Each row belongs to one hidden group. There are 3 groups. Groups can overlap: rows of different groups may look alike.
The table, row by row:
[ 27  35  10  52  66  82  -1   4 -16  20  21  12   0   7  10  -2   1   2  10 -18   0 -47 -36  -7 -33 -19  -4  12  29  33 -19 -17]
[-29  52 -30  69  75  88 -16  43  35 -21  39  17  37  20  37   3 -13   6  39 -20   0 -69 -50 -23 -30 -13   7 -25  55  62   0   3]
[-17 -38 -23 -35 -52  -8   6   6  33 -27   4   3  20  -6 -13 -14   0  29  -6  22  23   9  11   3  34   2   2  26  11  12   2  14]
[ 29 -45   4 -44 -80 -12  28  -1  -9  -9   2  20   8   8 -30   3  -7 -63 -70  10 -10  14  16   5  12 -30  -3  25   3 -24  14  -5]
[ -71   16  -29  -14   49  -70    2   17   68  -41  -22  -32   19   15  -19   -9  -16   53   33   22   43   -1  -26  -15   14   67    0 -108  -62   96   14   16]
[ 18 -33  -2 -30 -56   9  -3  -3  10  -8   6  18  26  10 -21  -3   3 -17 -35  19   3  -1  19   6  10 -21  -2  21  17   4   1  11]
[ 38  20  46   7  14  25 -12 -25 -37  45  -7  16 -22  18  -5   2   1 -37 -39 -12 -31 -11   9  -8 -29 -29   6  16  12  -1 -15 -21]
[ 56  23  35  20  13  16 -21 -51 -44  44  -9 -14 -43 -18  40   8  17 -40  -4 -19 -67  13   6  33 -23 -52  10  36  45 -99   7 -34]
[ -2  19  -6  34  52  22 -24  -9  25  -2  -9  -9 -10  -5  12  -5   4  43  56  24  25 -12 -24   3  19  15  10 -29  13  37 -13  13]
[ 32  37  34  23  49  50  -8 -41 -43  53  -2   0 -36 -17  31  -1  19  -9   8 -21 -41   2 -11  16 -27 -38   0  33  35 -51  -5 -32]
[ -49   -2   -6   53   87  -84   14  -15   50  -32  -50  -58  -53   -3   18   33   -6   85   98   44   60   59  -48   21   58   68    8 -127  -77   19   25   35]
[ -56    5  -21   20   80  -88   22    3   63  -43  -40  -53  -16    5    2   12  -11   78   77   37   57   34  -47    7   46   71    1 -120  -83   68    9   30]
[ 42 -34  15 -28 -50   2 -13 -20   5  -6   6  -1   6 -11   1   2   1 -38 -19  35 -17  11   4  25  11 -47  -5  23  18 -33  11   3]
[ 74  -5  32  10 -23   6 -27 -51 -24   6 -11 -25 -41 -22  32  15  13 -49  -9  21 -48  13   4  41  -1 -56  -7  13  32 -90  19  -4]
[-19 -48 -33 -40 -74  -5  20  21  18 -28  16  24  32   6 -37 -22  -5   5 -36   5  31   3  27  -6  29  10  -2  33  -4  24   4  13]
[-77  62 -26  15  44  11 -43  60  20 -39  23  -3  44   2  12 -14  -8  61  44  -9  21 -54   1 -52 -13  71   4 -19   2  72 -15  13]
[ 42  29  46  12  15   5 -15 -48 -41  50 -23   1 -46  -6  26   9   9 -28 -13 -19 -59  13  20   8 -24 -39  10  27  18 -65  -3 -30]
[ -9   3  16   2 -15  23  16  28 -31  23  20  35   7  52 -38   3  -6 -28 -58 -28   9 -29  26 -45 -33  10  -1  13 -13  37 -11  -4]
[-37 -95 -43 -61 -87 -51  92  23  23 -32  10 -21  16 -48   1 -18  -4 -22 -18  24  15  63   0  14  73  -8  -4  36 -24 -90  44  25]
[  5  35  16  28  46  64 -19  15 -20  17  24  26  16  24  -4  -1   4   3 -11 -19   2 -50  -7 -32 -41   2  -1   9  23  47 -18 -13]
[-32  11  -9  -8  -9   0 -14  39 -10  -8  21  24  29  19 -27  -8  -8  25 -10 -20  21 -32  27 -40 -18  41  -8  21  -5  54 -24   4]
[-45 -38 -44 -59 -64 -36  20  30  47 -26   1  11  45  -5 -28 -30  -9  20  -9  10  31   1  22 -11  29  33  -3  17 -13  41  -2  12]
[-66  -8 -47 -45 -64 -62  18  73 -24 -22  15  34  53   0 -54 -16 -16  42 -15 -34  26  -2  55 -42   6  86  -6  32 -54  47 -28  12]
[ -3 -49 -21 -34 -61  -7  11   5  24 -17   4   7  18 -13  -8 -11   1  -5 -16  17  15  16   5  21  42 -12  -3  26   9  -6   6  15]
[-48  62 -31  48  63  88 -15  54  15 -25  49  22  49  23  21   0  -8  13  24 -22   1 -75 -32 -41 -42   1   1  -9  47  59  -9  -1]
[ 33   0  17   6   0  29 -24 -26  17   4  -5 -10 -11 -13  11  -6   9   1  24  24   0  -9 -10  14  12 -21  -1   0  23   0  -9   2]
[ 39  19  11  22  27  50 -29 -17   3   9   6   7  -1   6   5 -10  14   7   6   9   5 -26 -14   5 -11 -20   4   5  28  29 -13 -10]
[  62   -4   33   11   -9   -3  -44  -51  -21   -3  -12  -35  -53  -23   49   19   12  -47    1   25  -45   14   -7   52   -3  -65  -12    0   34 -106   30   -4]
[-39 -65 -36 -37 -93 -31  82  55 -20 -19  27  34  28  31 -66  -3  -6 -33 -81 -16  36  19  45 -31  29  35   5  32 -50  25  16  16]
[-43   6 -25 -27 -32 -16 -15  42   4 -23  10  29  37   8 -30 -12  -7  37   1  -8  27 -19  33 -35   0  53  -2  25  -8  56 -24   1]
[-48  -7 -32 -74 -37 -59 -13  40  48 -28  -5  10  69   6 -39 -33 -21  23 -11  -3  24 -14  26 -26  -6  45  -1 -14 -31  81  -3  -5]
[-24 -19  13  32  36 -51  12 -29  40 -21 -34 -51 -44 -13  29  23  -2  52  50  47  30  51 -30  19  49  19  -7 -61 -28 -26  25  37]
[-49   4 -25  11  59 -64  17  -4  57 -32 -29 -38  -5   0  -6   6  -5  70  62  39  52  28 -32   8  46  67  -1 -93 -65  63   8  25]
[ 39 -44  26 -47 -81 -37  18 -25  -8  11 -10   4  -7   1 -10   9  -8 -84 -70  20 -41  28  12   9  17 -50  -4  14  -8 -62  16   0]
[ 19  18  21  87  90  -4 -10 -32  34   1 -39 -26 -56  -5  51  30  -6  49 109  32  34  27 -59  36  13  -2   3 -83  -6  -4  -4  12]
[  2   5  -4  -3  11  30 -21   3  17  -1   6   0  14   4   3 -11   9  21  11  13   7 -18   1  -4   7  -2   3   4  27  36 -16   2]
[-67  75 -26 -25  14 -49 -46  62   3 -34   9   3  60   2 -19 -15 -20  50  21 -25  -1 -53  30 -53 -34  92   3 -22 -35  83 -29  -4]
[  59   -5   35   17   -9   -7  -28  -55  -12   -8  -13  -46  -52  -26   55   37   10  -47    7   30  -43   26   -5   50    0  -66  -17   -8   32 -109   44    5]
[-54 -38 -46 -73 -51 -56  17  33  51 -20   0  11  57  -4 -36 -34 -14  23 -10   3  37   6  23 -13  16  29  -4   5 -24  54   1   5]
[ 17  44  33  28  58  42 -10 -34 -40  61  -9   4 -32 -23  32   0  15   3   9 -22 -45   1 -19   3 -29 -36  10  22  23 -41 -17 -33]
[ 21 -54 -11 -51 -88  -4  19   6   5 -18  21  18  18  -2 -23  -4  -7 -52 -60  11  -4  18  17   7   9 -32  -3  24   6 -24  16   8]
[  65    0   30   19    4   -5  -37  -60  -25   -7   -7  -39  -60  -25   58   37   12  -53   -1   23  -56   19   -2   57  -19  -66  -17   -6   39 -125   39   -5]
[ 32 -48  -6 -47 -87  -7  15  -4   4 -14   4   8  12 -12 -12  -2  -2 -55 -47  19  -8  23  -2  19  25 -32   0  28   8 -43  11   6]
[-17 -17  -4   2   7 -20   1 -17  36 -19 -17 -29 -10 -13   7   1   1  40  32  42  26  31 -19  10  47  15   3 -22 -11   2   1  25]
[ -1  49  14  48  76  86  -4  25 -44  23  28  24   3  13   0   8  -1  13   4 -39   2 -51 -33 -39 -49  -1  -6  12  13  46 -24 -17]
[  1  45   9  38  56  73 -15  25 -25  13  29  27   7  26   2   4  -1   9  -9 -34  -1 -57 -12 -31 -51   1  -3   3  26  50 -21 -11]
[-17  53 -23  60  76  96 -12  40   5 -19  50  21  33  22  21   5  -2   4  20 -28   0 -74 -38 -28 -43 -12  10  -9  45  57 -12  -3]
[ 35  36  32  28  38  35 -20 -44 -47  51  -8  -2 -36 -27  57   5  23 -35  13 -27 -61   2  -3  20 -30 -53   3  42  51 -96  -3 -34]
[-45 -83 -58 -59 -79 -31  68  30  39 -35   9  -6  29 -34 -11 -24  -8   3 -11  17  24  43   3  11  64   6  -4  36 -15 -39  26  27]
[ 17  19   9  86 106  15  -2 -21  38   4 -39 -22 -36  -5  49  34 -12  54 116  29  40  22 -66  24  15   2   7 -94 -11  22 -13  18]
[ 23 -16  31  -3 -33  -5  33  -6 -36  46  -6  27 -14  34 -34  20   6 -70 -76 -15 -23   4  15 -20  -4 -29  10   4 -28 -10   2   4]
[  60   -8   37   24    6   -5  -32  -55   -5  -12  -19  -43  -59  -24   59   27   10  -42   11   28  -44   25   -2   54   -6  -62  -17  -16   35 -109   33   -3]
[ 34  32  29  28  48  46 -11 -42 -43  53  -5   3 -38 -14  38  -5  20 -14   5 -23 -49   2 -13  17 -33 -42   7  40  38 -63  -5 -36]
[ 42   0  27  67  72  18 -17 -39  26  -7 -31 -30 -59 -11  52  29 -11  15  74  29  12  28 -44  48  -2 -30 -12 -66  13 -38   5   5]
[  36   30   44   15    3  -10  -31  -52  -45   48  -11  -10  -39  -23   50   16   14  -50  -19  -17  -87   24   18   28  -31  -57    4   35   35 -118    4  -35]
[-53 -19 -34 -72 -42 -58   7  31  60 -32 -15   5  57   8 -35 -32 -19  20  -6   8  26   3  18 -17   3  40  -6 -18 -30  75   4   2]
[-72  55 -25 -28  26 -62 -31  34  52 -47 -13 -16  45  18 -20 -19 -25  33  11   2  13 -38   8 -42 -16  73  11 -78 -47 105  -3   7]
[ 31 -41  10 -31 -70   5   8  -3  -7  -6   9  20  13  19 -33   7  -5 -61 -69   9  -7   2  17   5  -5 -32  -5  19  10  -5   8  -1]
[ 13  10  46  10   8  17  20  -3 -48  52  -4  29 -13  38 -25  19  -2 -41 -54 -27 -14  -5  13 -31 -28 -15   6   4 -17  15 -10  -5]
[ 59   7  17  75  82  46   4 -39  12  14 -24 -12 -36  -7  37  20  -1   5  79   3   6   6 -65  52 -16 -40  -2 -44  23 -14   0 -11]
[  3  -2  25   3 -14  21  24  17 -40  32  11  32   2  51 -31   5  -3 -39 -61 -32  -2 -21  21 -37 -27  -2   5   3 -17  36  -1  -9]
[ -48  -18  -10   21   59  -82   28  -22   60  -31  -40  -57  -34   -7   11   13   -6   70   65   44   53   51  -40   26   61   55    2 -100  -72   20   24   33]
[ 69  18  30  23  16  35 -28 -54 -40  26   3 -18 -49 -26  39  -2  25 -42   8  -2 -54   7  -2  43 -22 -51   1  34  54 -95   8 -31]
[ -43  -76  -50  -52 -108  -49  100   64  -22   -6   21   35   35   17  -78  -17   -5  -25  -79  -24   32   29   47  -26   38   50    7   36  -65   10   21   22]
[ 72   6  15  56  64  50  -9 -50  -7  12 -15 -13 -44 -17  38   9  12 -11  48   8 -11   6 -35  49 -21 -42  -5 -18  31 -42  -3 -15]
[-46  18 -21 -27 -19 -24 -26  41  11 -20   7   9  42  -1 -20 -20  -7  45  12  -9  19 -18  27 -40   1  51  -9   9 -16  59 -27  10]
[  55   -6   43  -18  -57  -42  -28  -52  -33   11  -11  -39  -36  -20   41   22   11  -81  -34   14  -86   37   20   42    5  -75   -2   17   23 -127   28   -4]
[ -4  -1  15  -1 -21  17  29  23 -39  23  21  26   8  53 -43   9   0 -36 -62 -29   6 -24  26 -46 -27   6   0  15 -16  33  -1  -3]
[-67   0 -46 -39 -55 -65  15  79 -42 -14  12  30  54   4 -66  -4 -21  49 -15 -43  23  -3  57 -48  -1  98  -8  39 -66  46 -27  19]
[ 25  12  48   7   1  16  10  -5 -45  55 -12  25 -10  34 -21  21  -3 -30 -52 -21 -15 -10   5 -27 -23 -16   9   1 -23  14 -18 -10]
[-54 -48 -38 -30 -80 -33  58  65 -10 -13  28  40  38  19 -65  -9   1   3 -54 -34  37  10  48 -37  27  64   1  39 -43  29  -5  20]
[ 14  30  35  14  18  44 -13   5 -36  35   8  26  -2  30 -15   5  -1 -16 -32 -22  -8 -37   6 -35 -44  -8  -2   8   1  33 -20 -14]
[ 46  27  41  10   4  -2 -27 -46 -42  47 -17  -3 -35 -14  33   9  10 -48 -12 -20 -70  20  13  26 -25 -49   2  29  24 -87   0 -36]
[-30 -18   1  21  28 -41   9 -28  40 -13 -31 -48 -35 -14  23  14  12  58  53  45  29  49 -23  19  61  34   0 -55 -25 -10  10  29]
[ 81  14  22  33  38  57 -18 -52 -34  22   0 -16 -38 -19  33  -5  17 -33  12  -1 -28   0 -11  42 -26 -52  -3  15  49 -62   6 -27]
[-50 -28 -45 -59 -50 -39  13  32  48 -30  -7   8  48  -3 -32 -30  -6  27  -3   1  33   0  19 -12  23  37  -1   4 -22  49   4  11]
[-45 -62 -47 -47 -59 -32  47  18  45 -37   1 -18  26 -22 -12 -15  -3  17   0  22  31  30  -3  10  62   7  -5  21 -11 -12  22  21]
[-58 -31 -54 -57 -79 -47  27  68  -4 -20  16  34  59   4 -57 -19 -23  31 -22 -21  33   6  53 -34  16  69  -4  40 -45  45 -15  12]
[-39 -16 -15  12  43 -59  25 -16  47 -26 -36 -49 -20  -9   4  10  -4  64  57  41  47  43 -34  15  58  51   3 -66 -60  29  10  28]
[ 56  27  25  33  44  50 -12 -49 -49  47  -2  -8 -41 -23  31  -4  19 -23   6 -19 -39   0  -9  25 -24 -46   3  27  43 -57  -4 -32]
[  65   12   38    7  -32  -17  -43  -61  -42   13    1  -32  -52  -28   53   20    6  -71  -19   -4  -91   23   21   61  -12  -70   -5   21   47 -127   33   -7]
[-49  -2 -27 -38   9 -64   1  17  56 -34 -19 -10  26  10 -23 -17 -17  43  23  10  43  -1  -9 -11  15  49   0 -55 -41  64   1  21]
[ 32  35  27  36  60  77  -7 -14 -39  44   6   7 -14   3  -2   3   8   5  13 -29  -4 -28 -26  -2 -31 -22   1  15  31  23 -25 -17]
[ 27 -40  -1 -34 -68   4   8   2   5 -12  12  18  18   4 -30   5  -5 -42 -53  13   2  -4  15   1   9 -27   1  20   5   0  10   2]
[-70 -26 -57 -50 -87 -71  54  85 -36 -19  21  42  51   8 -72  -9 -14  34 -30 -48  28  13  62 -41  14 105  -5  52 -77  36 -15  23]
[ 66  20  32  23  25  37 -21 -47 -33  33   1   1 -35  -6  22  -4  18 -36 -11  -6 -26  -7  -1  19 -23 -37   6  24  37 -45  -1 -26]
[  2  46  -2  56  82 101   6  29 -10  11  28  22   7  17  10  12   1  15  19 -35   2 -55 -44 -16 -46 -17  -1   5  32  44 -13 -15]
[ 47  27  28  29  53  59  -1 -46 -45  47  -3  -1 -38 -19  18   5  20 -12   7 -19 -33   1 -11  23 -25 -39   5  31  32 -44  -5 -31]
[-39  23 -15 -13  -4   0 -29  42  -3 -15  20  22  35  15 -13 -11   0  47  10 -10  18 -34  25 -38 -12  52  -2  18  -5  47 -32   3]
[-12  32  -3  40  48  65 -23  23   0   2  30  19  22  21   8  -9  -1  15  12 -18   5 -58 -21 -31 -35  -3   4  11  23  51 -12  -6]
[ 58  29  34  23  27  39 -23 -56 -42  38   7 -12 -47 -18  44  -2  28 -37   2 -22 -60   9   0  34 -32 -52   2  40  51 -90  13 -32]
[ -46  -69  -51  -44 -102  -28   69   55    1  -17   25   31   37   20  -62  -15  -13  -13  -59  -11   40   19   37  -21   39   36    3   40  -38   13    2   15]
[  8   1   3  -9 -10  24 -22   4  17  -2   4  13   9   9  -5 -11   7   9 -11  12  14 -17   6  -7  -6  -9   9  13  16  31 -17  -2]
[-45  19 -22  39  81 -51  -3   0  47 -28 -25 -41 -24  -7   9  15  -1  85  90  27  52  22 -48   1  44  72   7 -89 -63  55  -7  30]
[  5  52  29  34  60  66 -12  18 -51  31  19  28  -1  20  -6  10   3   8  -9 -41   0 -50 -15 -42 -55   1  -4  13   8  49 -26 -16]
[-55  -4 -30 -51 -27 -53  -7  33  45 -30  -8   3  44   4 -28 -25  -9  34   5   7  31  -7  15 -22   9  46   0 -22 -38  72  -8   7]
[-15  24  -9  14  16  29 -32  14  17 -10  16   9  15   5   6  -6   4  33  21   6  16 -31  -3 -21   2  13   4   7  24  52 -25   7]
[ 52  25  29  24  40  54 -16 -50 -42  38   5  -9 -44 -30  42  -4  20 -32   5 -17 -47   3  -9  36 -32 -51   5  39  60 -79   8 -32]
[-48 -41 -39 -54 -44 -45  26  21  50 -27  -3  -2  36  -6 -26 -31  -9  20  -1  13  34  17  11  -3  32  25  -2  -6 -21  44  14  10]
[  49   -3   40  -21  -59  -51  -24  -51  -34   13  -18  -35  -35  -28   46   25    2  -89  -35   11  -95   37   22   42    1  -74   -5   19   36 -127   30   -8]
[-47 -23 -37 -72 -56 -53   3  52  38 -24  -1  20  66  -2 -44 -36   0  26 -12  -2  34  -6  30 -18   9  41  -3   6 -22  57  -9   2]
[  8 -40 -17 -35 -52   3   3   7  18 -16   9  18  24  -1 -19  -8   0 -13 -31  11  17  13  18   7  22 -15   4  26  12   5  -2   8]
[ 53   4  25  60  57  29 -21 -40  15   4 -22 -25 -48 -13  35  16   5  11  60  26   5   9 -34  34   2 -24   6 -32  19 -22  -2  -4]
Rows drawn again from the table, each followed by its group:
[ 74  -5  32  10 -23   6 -27 -51 -24   6 -11 -25 -41 -22  32  15  13 -49  -9  21 -48  13   4  41  -1 -56  -7  13  32 -90  19  -4] a
[  5  52  29  34  60  66 -12  18 -51  31  19  28  -1  20  -6  10   3   8  -9 -41   0 -50 -15 -42 -55   1  -4  13   8  49 -26 -16] b
[  65   12   38    7  -32  -17  -43  -61  -42   13    1  -32  -52  -28   53   20    6  -71  -19   -4  -91   23   21   61  -12  -70   -5   21   47 -127   33   -7] a
[-55  -4 -30 -51 -27 -53  -7  33  45 -30  -8   3  44   4 -28 -25  -9  34   5   7  31  -7  15 -22   9  46   0 -22 -38  72  -8   7] c
[-19 -48 -33 -40 -74  -5  20  21  18 -28  16  24  32   6 -37 -22  -5   5 -36   5  31   3  27  -6  29  10  -2  33  -4  24   4  13] c
[-45 -62 -47 -47 -59 -32  47  18  45 -37   1 -18  26 -22 -12 -15  -3  17   0  22  31  30  -3  10  62   7  -5  21 -11 -12  22  21] a
[ 56  27  25  33  44  50 -12 -49 -49  47  -2  -8 -41 -23  31  -4  19 -23   6 -19 -39   0  -9  25 -24 -46   3  27  43 -57  -4 -32] c
[ -4  -1  15  -1 -21  17  29  23 -39  23  21  26   8  53 -43   9   0 -36 -62 -29   6 -24  26 -46 -27   6   0  15 -16  33  -1  -3] b
[ 27 -40  -1 -34 -68   4   8   2   5 -12  12  18  18   4 -30   5  -5 -42 -53  13   2  -4  15   1   9 -27   1  20   5   0  10   2] c
[-72  55 -25 -28  26 -62 -31  34  52 -47 -13 -16  45  18 -20 -19 -25  33  11   2  13 -38   8 -42 -16  73  11 -78 -47 105  -3   7] c
[  8 -40 -17 -35 -52   3   3   7  18 -16   9  18  24  -1 -19  -8   0 -13 -31  11  17  13  18   7  22 -15   4  26  12   5  -2   8] c
[  36   30   44   15    3  -10  -31  -52  -45   48  -11  -10  -39  -23   50   16   14  -50  -19  -17  -87   24   18   28  -31  -57    4   35   35 -118    4  -35] c
[ 27  35  10  52  66  82  -1   4 -16  20  21  12   0   7  10  -2   1   2  10 -18   0 -47 -36  -7 -33 -19  -4  12  29  33 -19 -17] b
[-50 -28 -45 -59 -50 -39  13  32  48 -30  -7   8  48  -3 -32 -30  -6  27  -3   1  33   0  19 -12  23  37  -1   4 -22  49   4  11] c
[-39 -16 -15  12  43 -59  25 -16  47 -26 -36 -49 -20  -9   4  10  -4  64  57  41  47  43 -34  15  58  51   3 -66 -60  29  10  28] a
[ 81  14  22  33  38  57 -18 -52 -34  22   0 -16 -38 -19  33  -5  17 -33  12  -1 -28   0 -11  42 -26 -52  -3  15  49 -62   6 -27] a
[ 52  25  29  24  40  54 -16 -50 -42  38   5  -9 -44 -30  42  -4  20 -32   5 -17 -47   3  -9  36 -32 -51   5  39  60 -79   8 -32] c
[ 34  32  29  28  48  46 -11 -42 -43  53  -5   3 -38 -14  38  -5  20 -14   5 -23 -49   2 -13  17 -33 -42   7  40  38 -63  -5 -36] c
[  2  46  -2  56  82 101   6  29 -10  11  28  22   7  17  10  12   1  15  19 -35   2 -55 -44 -16 -46 -17  -1   5  32  44 -13 -15] b
[-48  -7 -32 -74 -37 -59 -13  40  48 -28  -5  10  69   6 -39 -33 -21  23 -11  -3  24 -14  26 -26  -6  45  -1 -14 -31  81  -3  -5] c
[-30 -18   1  21  28 -41   9 -28  40 -13 -31 -48 -35 -14  23  14  12  58  53  45  29  49 -23  19  61  34   0 -55 -25 -10  10  29] a
[ 66  20  32  23  25  37 -21 -47 -33  33   1   1 -35  -6  22  -4  18 -36 -11  -6 -26  -7  -1  19 -23 -37   6  24  37 -45  -1 -26] c
[-49  -2 -27 -38   9 -64   1  17  56 -34 -19 -10  26  10 -23 -17 -17  43  23  10  43  -1  -9 -11  15  49   0 -55 -41  64   1  21] c
[ 58  29  34  23  27  39 -23 -56 -42  38   7 -12 -47 -18  44  -2  28 -37   2 -22 -60   9   0  34 -32 -52   2  40  51 -90  13 -32] c
[ -2  19  -6  34  52  22 -24  -9  25  -2  -9  -9 -10  -5  12  -5   4  43  56  24  25 -12 -24   3  19  15  10 -29  13  37 -13  13] c
[  1  45   9  38  56  73 -15  25 -25  13  29  27   7  26   2   4  -1   9  -9 -34  -1 -57 -12 -31 -51   1  -3   3  26  50 -21 -11] b
[ -71   16  -29  -14   49  -70    2   17   68  -41  -22  -32   19   15  -19   -9  -16   53   33   22   43   -1  -26  -15   14   67    0 -108  -62   96   14   16] c
[  62   -4   33   11   -9   -3  -44  -51  -21   -3  -12  -35  -53  -23   49   19   12  -47    1   25  -45   14   -7   52   -3  -65  -12    0   34 -106   30   -4] a
[ 42  29  46  12  15   5 -15 -48 -41  50 -23   1 -46  -6  26   9   9 -28 -13 -19 -59  13  20   8 -24 -39  10  27  18 -65  -3 -30] c
[ 23 -16  31  -3 -33  -5  33  -6 -36  46  -6  27 -14  34 -34  20   6 -70 -76 -15 -23   4  15 -20  -4 -29  10   4 -28 -10   2   4] b
[ 35  36  32  28  38  35 -20 -44 -47  51  -8  -2 -36 -27  57   5  23 -35  13 -27 -61   2  -3  20 -30 -53   3  42  51 -96  -3 -34] c
[ 59   7  17  75  82  46   4 -39  12  14 -24 -12 -36  -7  37  20  -1   5  79   3   6   6 -65  52 -16 -40  -2 -44  23 -14   0 -11] a
[ 42 -34  15 -28 -50   2 -13 -20   5  -6   6  -1   6 -11   1   2   1 -38 -19  35 -17  11   4  25  11 -47  -5  23  18 -33  11   3] c
[-17 -38 -23 -35 -52  -8   6   6  33 -27   4   3  20  -6 -13 -14   0  29  -6  22  23   9  11   3  34   2   2  26  11  12   2  14] c
[-48  62 -31  48  63  88 -15  54  15 -25  49  22  49  23  21   0  -8  13  24 -22   1 -75 -32 -41 -42   1   1  -9  47  59  -9  -1] b
[-77  62 -26  15  44  11 -43  60  20 -39  23  -3  44   2  12 -14  -8  61  44  -9  21 -54   1 -52 -13  71   4 -19   2  72 -15  13] b
[-49   4 -25  11  59 -64  17  -4  57 -32 -29 -38  -5   0  -6   6  -5  70  62  39  52  28 -32   8  46  67  -1 -93 -65  63   8  25] a
[-39 -65 -36 -37 -93 -31  82  55 -20 -19  27  34  28  31 -66  -3  -6 -33 -81 -16  36  19  45 -31  29  35   5  32 -50  25  16  16] b
[-17  53 -23  60  76  96 -12  40   5 -19  50  21  33  22  21   5  -2   4  20 -28   0 -74 -38 -28 -43 -12  10  -9  45  57 -12  -3] b
[  55   -6   43  -18  -57  -42  -28  -52  -33   11  -11  -39  -36  -20   41   22   11  -81  -34   14  -86   37   20   42    5  -75   -2   17   23 -127   28   -4] a
[-32  11  -9  -8  -9   0 -14  39 -10  -8  21  24  29  19 -27  -8  -8  25 -10 -20  21 -32  27 -40 -18  41  -8  21  -5  54 -24   4] b
[ -3 -49 -21 -34 -61  -7  11   5  24 -17   4   7  18 -13  -8 -11   1  -5 -16  17  15  16   5  21  42 -12  -3  26   9  -6   6  15] c
[-54 -48 -38 -30 -80 -33  58  65 -10 -13  28  40  38  19 -65  -9   1   3 -54 -34  37  10  48 -37  27  64   1  39 -43  29  -5  20] b
[  3  -2  25   3 -14  21  24  17 -40  32  11  32   2  51 -31   5  -3 -39 -61 -32  -2 -21  21 -37 -27  -2   5   3 -17  36  -1  -9] b
[ 18 -33  -2 -30 -56   9  -3  -3  10  -8   6  18  26  10 -21  -3   3 -17 -35  19   3  -1  19   6  10 -21  -2  21  17   4   1  11] c
[ 72   6  15  56  64  50  -9 -50  -7  12 -15 -13 -44 -17  38   9  12 -11  48   8 -11   6 -35  49 -21 -42  -5 -18  31 -42  -3 -15] a
[  5  35  16  28  46  64 -19  15 -20  17  24  26  16  24  -4  -1   4   3 -11 -19   2 -50  -7 -32 -41   2  -1   9  23  47 -18 -13] b
[ 13  10  46  10   8  17  20  -3 -48  52  -4  29 -13  38 -25  19  -2 -41 -54 -27 -14  -5  13 -31 -28 -15   6   4 -17  15 -10  -5] b
[ -43  -76  -50  -52 -108  -49  100   64  -22   -6   21   35   35   17  -78  -17   -5  -25  -79  -24   32   29   47  -26   38   50    7   36  -65   10   21   22] b
[  8   1   3  -9 -10  24 -22   4  17  -2   4  13   9   9  -5 -11   7   9 -11  12  14 -17   6  -7  -6  -9   9  13  16  31 -17  -2] c
[ 42   0  27  67  72  18 -17 -39  26  -7 -31 -30 -59 -11  52  29 -11  15  74  29  12  28 -44  48  -2 -30 -12 -66  13 -38   5   5] a
[-46  18 -21 -27 -19 -24 -26  41  11 -20   7   9  42  -1 -20 -20  -7  45  12  -9  19 -18  27 -40   1  51  -9   9 -16  59 -27  10] b
[ 21 -54 -11 -51 -88  -4  19   6   5 -18  21  18  18  -2 -23  -4  -7 -52 -60  11  -4  18  17   7   9 -32  -3  24   6 -24  16   8] c
[ 32 -48  -6 -47 -87  -7  15  -4   4 -14   4   8  12 -12 -12  -2  -2 -55 -47  19  -8  23  -2  19  25 -32   0  28   8 -43  11   6] c
[-45 -83 -58 -59 -79 -31  68  30  39 -35   9  -6  29 -34 -11 -24  -8   3 -11  17  24  43   3  11  64   6  -4  36 -15 -39  26  27] a
[-45  19 -22  39  81 -51  -3   0  47 -28 -25 -41 -24  -7   9  15  -1  85  90  27  52  22 -48   1  44  72   7 -89 -63  55  -7  30] a
[ 17  19   9  86 106  15  -2 -21  38   4 -39 -22 -36  -5  49  34 -12  54 116  29  40  22 -66  24  15   2   7 -94 -11  22 -13  18] a
[  49   -3   40  -21  -59  -51  -24  -51  -34   13  -18  -35  -35  -28   46   25    2  -89  -35   11  -95   37   22   42    1  -74   -5   19   36 -127   30   -8] a
